In the data rows, the value 128 means zero.
Some points, each followed by its number:
[ 41 101 126 138 104 111 135 131 104 125 129 129 131 131 150 144 118 124
 142 125 120 144 132 144] 0
[136 114  93 105  71  97 102  99  71  92  87  97 172  75  87 112 117  91
 110  93  96 112  99 112] 1
[ 72 180 174 159 152 134 183 152 151 146 162 162   0 125 111 143 109 145
 104 208 150  82 165 143] 2
[114  82 170  95 148 255  92  66 148 139  64  64 102 114  85 211  85 168
  77 180 173  80  67  80] 3
[ 30 110 117 129 187  98 126 158 187 117 155 106  53  97 120 114 119 116
 112  95 122 115 158 115] 4
[142 108 109  89 149  91 118 147 149  76 144 144  75  55  79  74 111  75
  71  87  80  73 133  73] 5
[178 103 109 116  88 111 113  87  87 108  85  85 153 142 106 161 106 107
  98 146 113 100  87 100] 6
[190 138 145 146 119 152 152 127 123 133 124 125 181 113 126  82 145  87
 128 242 138 131  72 131] 7
[110 102 131 143 152 112 140 134 157 177 143 144 132 156 164 127 133 134
 150 109 141 159 146 159] 8
[133 176 169 180 148 158 178 176 147 167 199 200 100  95 170 165 179 130
 162 124 172 165 103 137] 9
[ 31 111 122 134 105 103 131 103 104 126 201 180  94 185 146 118 124 124
 176  99 130 163  60 169] 10
[106 108  89 119  91 165 118  93  90 106  90  90  42  85 109 104 111 105
 101 161 110 103  93 103] 11
[222  94  96 108 100  77 104 157 125  97 154 155  12  76 100  92  97  96
  92  73 101  94 157  94] 12
[255  93  94 106 157  75 103 120 157 178 117  66  14 139 138  91  96 177
 130  72 149 133  78  84] 13
[100 124 125 137 107 107 123 156 106 128 153 153 117 230 168 122  86 126
 166 103  93 143 118 165] 14
[ 84 116 118 130 183  99 126 106 160 128  77 103  81 148 101 114 119 168
 116  95 174 119 106 119] 15
[112 123 125 137 115 106 134 167 114 136 165 108 107 179 186 121  93 135
 178 102 140 180 132 148] 16
[187 131  98 110  76 138 107 192  75  97 190 108 197 150 173 116 211  96
 165 184 101 168 193 168] 17
[ 65 161 121 174  94 143 114 181 169 161 170 133  37 129 165  95 164 157
 157 124 166 159 181 150] 18
[188 117 120 130 122 188 127 102  88 143  99  99 125 146 120 132  96 142
  97 148 147 115 102 115] 19
[223 160 137 149 116 158 146 145 113 136 142 143 253 165 163 183 132 135
 155 251 141 158 145 156] 20
[191 139 140 152 121 121 149 254 120 142 125 125  67 124 147 137 132 140
 135 118 146 107  72 124] 21
[255 175 109 114 129 117 159  85 128 101 167 152 191  80 104  98 131 100
  96 154 105  98 170  98] 22
[ 53  93  94 106 113  75 103  83 113 105 112 194 255 141 152  91  96 133
 207  72 138 192  99 209] 23
[ 35 143 145 146 160 126 153  65 160 142  74 198 163  99 107 139 146 140
 131  84 146 139 255 139] 24
[ 53 108 110 119 143  91 118 114 142 135 111 110 210 153 132 106 111 162
 123  87 168 127 114 127] 25
New points follow, each followed by the numbers of its three nearest points above by angle, seen from the average point of the numbered points, smallest number first.
[199 168 150 140 128 151 159 185  64 127  66 116  72 106 129 124 171 125
 122 131 131  96 137 114] 12 19 21
[ 47 109 118 122 116 109 119  93 115 137  91  91 191 255 112 177 112 136
 104 170 140 106  93 104] 0 6 25
[111 169 132 149 126 124 125 175 126 136 172 143  52  88 139 122 179 135
 131  68 141 134 175 112] 4 9 18
[ 95  92 140 152  66  93 149 105 136 162 127 127  30 142 148 136 115 161
 121 100 113 142 130 142] 0 10 18
[246 169 170 182 164 152 179 160 138  89 157 157 189 181 178 155 162 175
 170 138 147 149 160 173] 9 17 20
[123 101  72  84  50  84  81 120  49  71 117 118 108  85 138  99 104  70
 129  80  75 133 120 133] 1 11 12
[169 133 134 146 237 116 143 103 205 167 116 101 159 147 159 131 136 166
 151 112 124 154 141 154] 8 13 15
[144  96 168 109 187 149 106  80  90 173  78  78  45 152  99 164  99 171
  91 127 177  93  81  93] 3 15 19
[135 133 134 146 161 115 143  92 188 153 125 219 112 119 155 131 136 151
 138 112 157 127  65 137] 8 9 15
[163 104 106 118  97  87 115  74  96 118 103 103 113 126 124 102 108 116
 116  83 122 118 105 118] 1 6 13
[142 117 119 131 141 100 128 166 158 179 144 164 187  64 139 115 121 178
 136  97 184 179 145 108] 8 9 25
[ 67 168 123 115 153 151 141 151 142 102 150 151 161  81 105  99 171 101
  97 147 106  99  96  99] 4 5 7
[119 203 204 198 180 186 152 110 200 212 153 189 207 147 180 185 103 159
 177 118 226 205 192 195] 8 9 24
[ 73 175 117 129  95  92 125 206  94 116 164 202  16 165 189 184 202 114
 181 177 120 183 206 183] 2 9 18
